m = [-4.55, 3.75, -2.51, 5.39, -8.07]
The 1st entry from the right is -8.07
Report the third smallest entry.
-2.51
Report the fourth entry from the end.
3.75

Questions about the matrix below. Indices start at 1.
1) Give the entry just right of 0.54.
2) Give the entry directly below the smallest entry.
3) Give the entry just right of the smallest entry.
4) Give the entry directly below 0.06.
5) Give the entry just left of -4.68.
6) Give the entry directly below 2.37.
7) Give the bottom-right entry.
8) Give the entry in row 3 and column 1.
[[ 0.38 -0.05  0.51 -0.72  4.21  1.40 -1.21  0.33  3.27 -2.59 -1.95]
 [ 0.28 -0.05 -1.23  2.66 -4.35  2.47 -0.86 -1.58 -2.39  5.66 -1.69]
 [ 0.50 -0.04  2.42 -1.86  1.02 -1.95  2.77  3.00  2.26  0.48  3.19]
 [ 0.65 -0.04  2.88 -3.91  2.80 -2.51  2.37  3.60  4.49 -1.21  2.36]
 [ 0.33 -0.05  0.33 -0.39  5.35  1.93 -1.67  0.01  3.38 -3.67 -2.40]
 [ 0.06 -0.05 -0.80  3.26  3.09  3.51 -1.83 -1.50 -0.01 -1.56 -2.11]
 [-0.07 -0.06 -0.53  4.20  5.42  3.72 -1.48 -1.35 -0.17 -3.79 -1.16]
 [-0.02 -0.05 -1.83  5.35 -1.13  4.30 -1.83 -2.68 -3.04  2.49 -2.16]
 [ 0.28 -0.06  1.22  0.26  4.70  0.62  0.45  1.16  2.21 -3.06  0.67]
 [ 0.54 -0.04  2.43 -2.35  1.02 -1.97  2.56  3.02  2.72  0.47  2.81]
 [ 0.88 -0.04  2.91 -6.71  3.30 -2.76  1.21  3.75  6.96 -1.63  0.22]
 [ 0.49 -0.05  1.03 -1.06 -0.17 -0.25  0.81  1.26  1.58  1.64  0.39]
 [-0.03 -0.05 -0.03  3.80  4.32  2.80 -0.49 -0.62 -0.23 -2.77  0.07]
 [-0.06 -0.04  0.18  5.85 -2.86  1.22  2.54 -0.02 -4.68  4.07  3.97]
 [ 0.85 -0.04  0.74 -4.44 -2.78 -0.81 -0.34  1.22  3.37  4.24 -2.25]
 [ 0.32 -0.05  0.61 -0.38  4.75  1.51 -1.02  0.39  3.13 -3.10 -1.50]]
1) -0.04
2) -1.06
3) 3.30
4) -0.07
5) -0.02
6) -1.67
7) -1.50
8) 0.50

[[15, 27, 6, 2, -6, -15, 34, -1, 20, 27, 18, -13, 2], [25, 29, 12, 33, 10, -9, 22, 5, 12, -20, 17, -7, 22], [23, 22, 13, 34, 5, -12, 24, 2, 15, 2, 11, -24, 12], [19, 34, 8, 8, 13, 3, 19, 12, 12, -26, 27, 31, 28], [3, 4, 13, -8, 14, 30, 8, 19, 14, 38, 12, 33, 6], [3, 1, 14, -6, 19, 36, 3, 23, 12, 34, 12, 41, 9], [17, 0, 20, 41, 20, 18, 4, 14, 10, 12, 2, -5, 14], [14, -7, 21, 41, 22, 24, 0, 16, 9, 22, -3, -6, 11], [11, 35, 4, -21, 5, 4, 26, 11, 17, 1, 32, 40, 17], [8, 26, 6, -18, 3, 7, 24, 11, 18, 20, 25, 30, 9], [15, 28, 6, 2, -7, -17, 36, -2, 21, 28, 18, -16, 1], [8, -5, 17, 18, 13, 22, 7, 14, 14, 46, 0, -3, 0]]
Read off the entry just left of 40.
Answer: 32
Read off the entry just left of the smallest entry.
Answer: 12
Read off the entry just right of -9.
Answer: 22
The entry just right of -18 is 3
Read off the 4th entry in reading order.
Answer: 2
The third smallest entry -> -21
Read off the entry just left of the largest entry.
Answer: 14
Read off the 1st entry in reading order.
Answer: 15
The maximum: 46

[9, 7, 2, 5, 7, 6, 8, 5, 5, 5, 8]
The last entry is 8
Find the 1st entry from the left.
Answer: 9
The third entry from the left: 2
The third-last entry is 5

Questions about the table below.
1) Give the entry in the bottom-left corner.
2) Give the smallest entry in the last column.
3) Give the third entry on the main diagonal.
4) Give the last entry of the largest entry's row.
5) Give the entry in the top-right corner.
6) Give the entry directly above 3.79.
7) Give the entry directly below -0.23.
8) Give the 1st entry on the main diagonal.
[[-4.68 -0.79 -2.36 -1.39  0.55 -1.63 -4.48 -4.19 -5.28 -1.25 -0.48]
 [ 6.08 -3.68  5.40 -0.23 -2.74 -4.40 -1.04 -2.47  3.79 -3.28 -0.61]
 [ 2.61 -1.83  2.77  1.28  0.59 -2.77 -2.15 -4.19  0.43 -2.39  1.38]
 [-7.58  3.49 -6.93 -1.30  1.83  4.40  1.74  4.69 -3.27  4.12 -0.89]]
1) -7.58
2) -0.89
3) 2.77
4) -0.61
5) -0.48
6) -5.28
7) 1.28
8) -4.68

[[ 1.69 -6.09 -3.95 -0.45  1.35]
 [ 0.21  0.46 -0.46 -0.84 -0.32]
 [ 0.28  6.99  5.30 -0.92 -1.90]
 [ 3.78  1.89 -2.34  3.04  2.97]
 [ 0.19  0.23 -0.38 -0.79 -0.26]
 [-0.14 -0.04  0.12 -0.19  0.19]
 [-0.27 -0.24 -1.80 -0.37  0.60]
 [-1.78 -2.02  4.11  2.15  0.46]
 [ 2.11  1.02 -1.60  2.27  2.02]
 [ 0.84 -0.70  3.38  1.43 -0.39]
 [-0.74 -1.76 -1.45 -1.23  0.48]
 [-0.53  0.25 -2.77 -0.16  0.44]
 [ 0.78  3.35 -2.76 -0.34  0.81]]
Rows and columns are numbered from 1.
What is the entry at row 1, column 1? 1.69
What is the entry just right of -0.19? 0.19
What is the entry directly above -1.80? 0.12
The entry at row 1, column 2: -6.09
The entry directly below the centre entry -> 4.11
The entry directly below -0.46: 5.30
The entry just right of 0.78: 3.35
The entry in the top-right corner: 1.35
The entry just right of -0.24: -1.80
The entry just right of the centre entry: -0.37
What is the entry just right of 0.23? -0.38
The bottom-left entry: 0.78
What is the median entry? -0.04
The entry directly above -2.76 is -2.77
The entry at row 2, column 1 -> 0.21
The entry directly above -0.14: 0.19
What is the entry at row 3, column 1? 0.28
What is the entry in row 2 and column 3? -0.46
What is the entry directly above 0.23? 1.89
What is the entry directly below -0.79? -0.19
The bottom-right entry -> 0.81
What is the entry just right of the smallest entry? -3.95
The entry directly above 0.44 is 0.48
The entry directly below 2.02 -> -0.39
What is the entry just left of -0.04? -0.14
What is the entry directly below -0.74? -0.53
What is the entry directly below 2.15? 2.27
The entry just right of 1.02 is -1.60
What is the entry just right of -1.45? -1.23
The largest entry is 6.99
